Rotation paths and how fast each direction turns (degrees a step)
Each turn is a multiple of 5 degrees from 10 to 175, or 0.
Each row of a path follows its step; steps can be skipped.
path 1
step 0: [ -9  29   8   5  32  23  10   2  18  40 -18 -19 -27 -27 -35  28 -13   5
  13  24  -1  43  -9  16  -5  -2  -4  -4   7 -24 -16  34  -8  -1   5  23
 -41  -7  -6  -9  16   8 -14 -10  20  11  14 -25   3 -18 -20 -21 -39 -44
 -17  29  -8]
step 1: [ 45   7  44   8   7   9   1 -32  21   9  -7 -33  29 -14  20  19   2  14
 -23 -15   6  34 -15  11 -30  -7  -2   3 -37  23  -2  38  11   0  25  27
 -26   8  -1   3   7   8  37   3 -15  35 -19  16  11 -26 -20  19 -12  31
 -17   2 -10]
step 2: [-24  -1  11  -3  -4   7  21 -29 -11  12  14 -38  12  37  35  -1 -19  -6
 -26   3 -28 -24  39 -27 -24 -39   7   2  -9   9 -13  20  -5 -35 -17   9
 -34  17   9 -23  -4  23 -24   3 -21  33   0 -10 -18  13 -16  26  -2   6
   5  -6  43]
step 3: [-32 -23  17  20  17  37  38   7 -16  -7   4 -26  -4   4 -21  18 -10  11
  -1   8   7  41  37 -50 -19  11 -37  -5  27   2 -22  -1 -14 -14  15   0
   1   5  -9  14   1  -9  -2 -34   2  -9  15  12  -5  24  -4  11  41 -17
 -50   0  19]
step 4: [ -9  -6  26   4 -17  11  30 -20 -23  10 -27 -28  14 -14 -18   1 -24  -2
  34   9  19   3 -33 -22  22  51 -11   1   9  16 -11  11   2  -6  28  32
 -31  21 -37  12  -3 -29  -5  -4 -34 -15  -2 -27 -31   4 -20 -19 -27  22
   1  -4 -25]
step 5: [-20  11   9 -35  21  13 -18  -9  10  31   9  -6  -2  21 -20 -12 -16  21
  -2  34   4  -2  -8 -18 -16 -11  29 -12  -7  -5  18 -13  42  -7  10  11
 -29  23 -25   0  37 -38  13   8 -34  36  42  12  -4 -48 -22  25 -14   4
   2  -1 -11]
step 6: [-24   6 -19  19  17   7   3   5  23   0 -42  -2  27  16  26  31  17  16
 -18 -11   3 -17  37 -30 -35 -10  49  -9  -8  18 -28 -20  16   6  25   7
 -16   0  13  -2  -4 -37   0 -36   9  35 -36 -13 -10 -14  -7  20  20   4
 -16   4 -21]
step 7: [ -2   9  13 -25  16  -1 -16  -2 -59 -22 -32  -4 -19  18  17  -2   7  15
 -43  -9  23   0  37 -20  -3 -19 -16  37  26 -16 -22 -13 -18  -2  14  28
 -22  15 -24 -14  -7  -4  20   0  -7  -2 -11 -21 -37  39 -20 -20  18   6
   3  21 -18]
step 8: [-16 -16   9 -30  18  34  16  -5 -40  26  -1   5   6 -20 -16  33   6  -7
  12  -7   6  15 -14 -13  15 -22  21  -7  21  12 -16 -18  42 -10  30  -1
  -6  14 -33  -8 -13  22  -7  25 -46   7  17  25  25  30  11 -44  30 -13
  -3   1 -23]
step 9: [-27  42  -7 -19   2   3   9  15 -18  35   2  21  34   0  16  17 -27  11
  34  38  23 -35 -23  16  15  -7  -3  -8  19   5 -24   3   8   8  33   1
 -21  13   0  -8  30 -19  26 -19 -26  -9 -40  17  20  -8  28  19  13  36
 -12  -8  12]
step 10: [ 22   4  15 -14  14   4  -1  58  -5   0  17  -1  17  55   4  22 -17   6
  10  14  27   2  19  -4 -11   9  46  48   0 -33 -36 -23  15  36 -18  -1
 -24   2 -15   2  17   1 -27 -14   1  -6 -20  12  -6 -15 -22  19 -10   6
  22  14   3]
step 11: [ 41  25  27 -54  18  11  36  21 -19 -12 -23 -11 -13   3  -5   0   4 -11
  -4  -8  -4  -2   5  18 -23  20  18  16  -9  -9  -2 -38  18  -1 -10   3
  -6 -34  26 -17 -31 -16  -9 -15 -16  37 -15 -15 -10  14  19 -13  25 -22
 -50  17 -20]
Directions:
[ -2  -2   3  -2   1   1  12   8  -3   4   9  -3 -10   5  -4   0  -1  -1
   6  -4   3 -11  -5  -7 -10  15  -8   4   0   1   5  -8   3   0  -6  -7
  -1   1   4   9  -3  -6  -1  -4  -1   0  -1   4  -5  -4   2   3  -8   3
   1 -11  -1]	55
[ -6   7   3  -5  -4 -10  -4   7   8  -1   7  -7   8   3   5   4  -7  -5
   1  -5  -6   4  -3  -2   0   1  -8  -1   0  -5  -5   8   4   5  -4   6
   3   5   1   9  -4 -11  -7   0 -10  -2   2  10  -1   9   3  -5   6  -1
  -1   7   6]	55
[ -7  -3  -4   5  -7   0   1  -3   3   4   1  -2   0  -3   3   8   9  -1
   5  -2  -5  -2  -2  -6   3   3  13  -2  -3   2  -3  -5  10  -3  -7   8
  -7   1  -4  -4  -3   7 -13  -4   5  -7  -9  -2   0   5   0  -7 -14  -5
   5   3   3]	175
[  3  14  -7   1   3   0  -3  -2   2   0  -7  -3   0   8   0  -1  11   3
  -8  -6   3  -1  -9  -6  -5  -4   0   3  -9  -8  -4   6   5   6   1  -4
   5  -5  -3   0  -9  -4   4  -4  -5   2   6  -8   2  -2   3   4 -13 -10
  -3   0  -4]	65
[ -1  -3   2 -10   4  -8   1   0  -4  13  -7   4   5  -6  -9  -4  -3 -10
   7   2   4   4  -7  -7  -5  -1  -1  -3  -3   4  -4   3  -4  -3   0  11
   9   0  -6   2  -1   4  12   1   8   2   2   3  -2   0   2 -13  -5  -6
   1  -4   0]	90
[  1  -6  -4  -4  -3   6  -1   7   0 -11   8   4   9   6 -12  -2  -2  -8
   2   9  -5  -3  -4  -6  11   0  -5  -4   2   1  -4   3   1   5   8  -2
  -8   0  -1  -2   1  -1   3  -8  -7 -11   0  -6   9  -4  -5  -6  -5  -3
  -4  -8   3]	70
[ -1   1  -5  -4  10   9  -6   5  12  -4  -1  -2  -5   0  -5   5   4  -8
   8   5   6   1   1   3  -4  -2   0 -10   6 -10   3  -6   5  -3  -1   9
   5   5   4   2  -7  13  -3   5  -7   4   4  -4  -4   3  -6   7   4  -2
  -1  -6   4]	135
path 2
step 0: [-39  28  20   8 -16  32 -24  10 -26  -3 -10  26  -9  -1 -38 -12 -21 -43
   2  19 -10 -27  36 -18 -19  -6 -17 -18 -41  15   8 -14  -5  29  36  -7
 -25  21  15  20  -2 -14   2   5  17 -18  -5  25  14 -23  17  -6   4 -20
  -6  47  11]
step 1: [-20  10  35  -5 -23 -15 -15  28 -24  31 -31 -27  11  -5 -12  34  -8 -15
   1  11   5  30  20 -39  20   0   5 -28  31  17  -1  -9  38  60   2  18
 -19   9  -1  15  -9 -12   7   6  23  -9   6 -13 -32  36   8  -8 -16   4
 -32  19   5]
step 2: [ 25  26  10 -42 -25 -13 -18   4  28  46 -22  21  13   2   5 -17 -14  14
  -8  -5 -23  11  -8  20  25  18 -11 -47  20  40   4  -2  -3 -27   2  31
  -3  13  17  15 -20 -13 -11 -27  31  23 -19 -19 -33   4  -6 -23  27  -9
  -6  26  23]
step 3: [ -1  11 -25 -19  -4  -7  18 -15  13  -7  12 -19  34  35  32  28  -5 -10
   5 -28  -2 -53  -8  -5  47   6  15  -2   4   5  14 -27   3 -20 -41  42
 -10  -1  27   1  -6 -11 -23  12 -32  13   8 -11 -32  21   3 -17 -10 -12
  23  22  36]
step 4: [-13 -35 -35  -8 -30 -12  -8 -65  -9  11  13 -13  10   8  17  33   4  10
 -11 -16   3  14  -3  11  34  33 -19  31  -3 -53   6  12 -15 -36  12 -12
  26   6   1  -8  -3  -6  12  -8   1  -1 -39  16 -30   1 -16 -17 -17  14
  16  -4  32]
step 5: [ -3 -31 -23 -20 -11 -14  11 -13  22   7   9  -9 -25  20   9  11 -16  20
  14  26  26  13 -20 -10  -5  12   8  16 -14 -24  22  18 -16  -6 -26 -41
  -4  12  27 -11 -23 -24   4  12 -53   7 -19  44  55 -11 -16 -17  13 -43
 -13  -7 -10]
step 6: [ -2 -20  -7 -10   8  -1  56 -16   2 -10   1 -35 -36 -32 -15  -8  12  -6
  22 -20  -3   5  15  29  -8 -16  19 -15  29 -13 -17  -4   0  28  -8 -21
  36  37  -2 -28  -2 -47  11  32   5 -24 -19  12  38   1 -14  14   9   7
  21 -30 -21]
step 7: [ 16   3  -1 -10  30  47 -19 -41   3 -20   8  28  11 -35 -25   4   1  -7
  35  36 -15  -6  -1 -11 -22 -19   9 -10  24   1  -1   5  -8   8  -6  -5
  -1  13 -12  10 -22  10  38 -14 -11 -23 -15 -48  33   0 -25   5  39  12
  12 -20 -45]
step 8: [ 22  37   5  -3  10 -31  20  16 -20 -49  16  18   1   6  20   6  17  -3
  21   0  16 -25   2 -12 -18 -13  26  18   8  16 -14  -7   9  -1  36   6
  12  16 -22  62  -3   0   6 -30  -1  -9   4  -5  11  34  -4  31  10  28
 -33   7 -50]
step 9: [ 18  15  20  29  19  -7 -18  34 -20  15   8  33  19  -7  55  11   1 -22
  -8 -13 -13  -6  35  12   4   3   7  25  11   2  -9   9   7 -17  10  17
 -30 -22 -23   7  -1   4  30 -26  51  17 -15  11  51 -20  15  11  -2  30
  17  27  -6]
step 10: [ 24  10   8  11   7  25 -22   7  26  -3 -16   4 -16 -13  24 -44 -21  -5
   4 -40   0   5  -2 -31  11  -1  14  46  -5   4   5 -12  33  21 -10  13
 -52  11  -1  28   9  38  -4  -2   7  22   4  32   0  -7  28 -31 -43  18
 -25  -3  18]
step 11: [  4  17  44   0   0   2  14  36  18 -31  -1 -33 -40   2   2 -12 -41   3
 -14  15 -30  28  -6  12  36  22 -40   3   0 -12   8   7  15  -6  12  21
   0  -5  23 -29 -11  45  -2   3   3  -7   2  30 -26  -3  14   6  -3  45
   8   1  34]
Directions:
[ -7   1  -1  -4   7   0   1  12  -6  -9   3   2   6  -7   6  -4  -1   5
   0  -1 -21   3  10  -7  -6   4   8  -1  -5   1  -3   4   3  -2   2  -9
  -6   3   3   5   7   3   5  -3   4  -2   6   3   0   1  -5  -5   1   1
   0  -8  -3]	35
[ -4   6   4   7  -3  -3  10  -7   3   7  -1   9   3 -10  -4   2   4  -6
 -11  -6   3  -1   3  -4  -3 -13  -4  -1   3  -5  -3   7   3   5   2  -3
   2   3  12   5   2   4   0  -5  -4  -6   9  -2   9   3  -5   2   8   1
  -1   6  -5]	45
[ -5  -7  -4  -8   2   5   5   2  -8   2 -13   6   1  13  -7   7   6   5
  -8  -3   0  -5   4   5  10   5   3  -2   2  -1   7  -2   2   1   2  -1
   5  10   8   3  -2   2   3   5   0   8  -6  -6   4   3  -8 -10   1  -2
  -1   1  -5]	25
[ -5   0   5  -3  -9  -6  -4   4  -4  -5  -8   5  -6   0   1  -6  -5 -17
   7   3   6 -11  -1   0   1   4   4   1   7  -1   5  -2   4   3   2  -3
   1  -7  -2   4   2   5  -6 -10  10  -2   1  -7   7  -5  -5  -1  -2   0
   3 -11  -3]	40
[ 10   9 -14   8   1   0   2  -5  -3   1   4  -3  -7   4   6  -1   1  -5
  -5  -5  -2   3  -2  -2   6  11   4   9   0   0  -2   6  -3   2   2  -9
  -1 -14  11   5   6   8  -3   4   1   7  -4   0   4   2   3  -4  -2  -1
   7   3   6]	60
